Each row has a name. After each piece below comes the name of the row it's from, unless a question asks for something else. Each question is about the rows just above it. Places in a row count from 0.

Columns, left to right: N R E K Q M L V J
[152 163  99  89 110 171 118  85 116] : vimi
[145 168 102  86 105 175 110  81 108] : fevo
[138 168 109  92 108 169 103  86 101] : migu
[ 90 108 162 157 131  99 123 155 125] : kip
What comes right after [155] in the named rows?	[125]
[105 108] is in which column, read top down?	Q

Columns, left to right: S P T Y A C
[134 144 127 122 175 140]  bikuf
[134 132 131 125 108 120]  nagi
[139 140 138 125 100 121]  piz
[126 121 129 128 110 122]  paviv
[134 133 158 130 120 141]  Kise
[134 131 131 125 108 120]  gab
[127 115 150 109 126 121]  rozak
Which column holds this, read top down? [127 131 138 129]	T
Which column holds [122 125 125 128] top down?	Y
[132 140] is in which column, read top down?	P
[131 138 129 158 131 150] is in which column, read top down?	T

Columns, left to right: G F H X U B W
[156 140  77 122 141  74  74] = tikab
[100 125  88  96  94  74 182] = Beka
[100 125  97  96  94  74 144] = vegat
Row and place of [141] in the named rows:	tikab, 4
Right after [140] comes	[77]
Count the entries of [100 125  88  96]:	4
Which column holds [94 94] top down?	U
[100 100] is in which column, read top down?	G
[88] is at row and place	Beka, 2

Columns, left to right: Gat sege vomi fudo muri
[127 132 138 177 147]  Sevu
[ 74 113 176  91  94]  fav
[ 74 113 141 114 114]  gobag
What comes right after [138] in the named rows?	[177]
The entry that follows [127]:	[132]

Columns, left to right: Giv regil Niku Vef Riva niv
[133 117 118 128 157 162] -> bivig
[134 131 114 119 127 136] -> Delog
[130  94 143 130 131 174] -> tukod
[133 155 136 140 144 117] -> dagi
The entry that follows [128]:	[157]
What comes right after [134] in the named rows?	[131]
[136 174] is in which column, read top down?	niv
What comes right after [144] in the named rows?	[117]
Which column holds [133 134] top down?	Giv

Columns, left to right: dipav Fiko Rosuf bizu bimet Rog rugi Kazug
[141 128 125 128 132 124 124 133] = tuki
[128 134 123 122 130 127 131 128] = Feser
[124 128 129 127 128 130 128 129] = vuz
[122 147 129 128 116 123 128 139] = ridu
[131 130 132 130 122 125 123 126] = Vom
[112  94 132  96  94 128 133  88] = big
[117  96 112 117 133 152 125 119] = lor
[108 112 123 119 134 130 125 109] = Zit
[123 112 134 119  92 133 143 109] = tiba
[184  89 141 162 120 126 141 128] = Kigur
[122 122 128 124 120 126 130 116] = Dala
[124 113 154 125 120 103 128 116] = kezo
How many entries does [122 147 129 128] have?	4
Number of entries in [141 128 125 128]:	4

Columns, left to right: zat Tidod dol dud zaga keb bam dulo zinem
[154 141 153 128  90 115 108 114 128] : Nake
[142 141 164 128  82 106 108 115 141] : sotud
[142 141 142 122 105 134 119 114 128] : Ruga
[154 126 153 122  74 106 114 141 110] : neso
[148 141 169 106  98 134 136 141 124] : pugi
[135 126 169 100  82 154 130 149 124] : vid
Where do [154 126 153 122  74 106 114 141 110] appear?	neso
Where in the named rows is [105]?	Ruga, 4
Row and place of [110] in the named rows:	neso, 8
Count the entries of [148 141 169 106  98 134 136 141 124]:	9
Row and place of [98] in the named rows:	pugi, 4
Where in the named rows is [74]?	neso, 4

Columns, left to right: tur mur Nof ravo nafat debe
[112 102 141 153 128 131]  lig
[141 140 125 104 154 137]  Sezod
[110  86 120 153 114 133]  nemik
[110  86 120 153 114 148]  lud
[141 140 125 104 132 124]  lik
Which column holds [131 137 133] top down?	debe
Which column holds this, read top down? [137 133 148 124]	debe
Where in the named rows is [124]?	lik, 5

Columns, left to right: Bozep Keron Potal rusi gaso Rup dof felu ritu Sed
[120 118 162 176 145  76  99 102 184 102] = fosi
[120 118 162 176 145 159  75 153  97  74] = nom
[120 118 162 176 145 163 152 153 158 119] = madub
Number of entries in [120 118 162 176 145  76  99]:	7
[163] is at row and place	madub, 5
Row and place of [152] in the named rows:	madub, 6
[76] is at row and place	fosi, 5
Right after [184] comes	[102]
Number of entries in [120 118 162 176 145 163 152 153 158 119]:	10
find: [120 118 162 176 145  76  99 102 184 102]	fosi

Columns, left to right: bogid riku rifa zusez Dupo vek
[106 134 106 121 119 128] = Zeso
[ 96 118 101 141 126 121] = Nidev
[126 133 114 179 134 132] = gulid
[126 133 114 149 114 122] = bebuf
Which column holds this, read top down? [126 134]	Dupo
How many entries does [126 133 114 149 114] have?	5
[101] is at row and place	Nidev, 2

Columns, left to right: Zut pupu kov bozuk
[121 135 126 123]  pifa
[102 128 119 138]  teke
[104 130 121 137]  borak
[131 118 139 116]  roni
[141 125 140 116]  gif
[141 125 141 116]  mevip
[110 102 135 115]  ketav
[173 148 147 117]  Sefe
[143 131 125 106]  kedo
[105 130 124 135]  kesi
What comes right after [104] in the named rows?	[130]
Which column holds [141 110 173 143] top down?	Zut
Right after [128] comes	[119]
How many entries does [105 130 124 135] have?	4

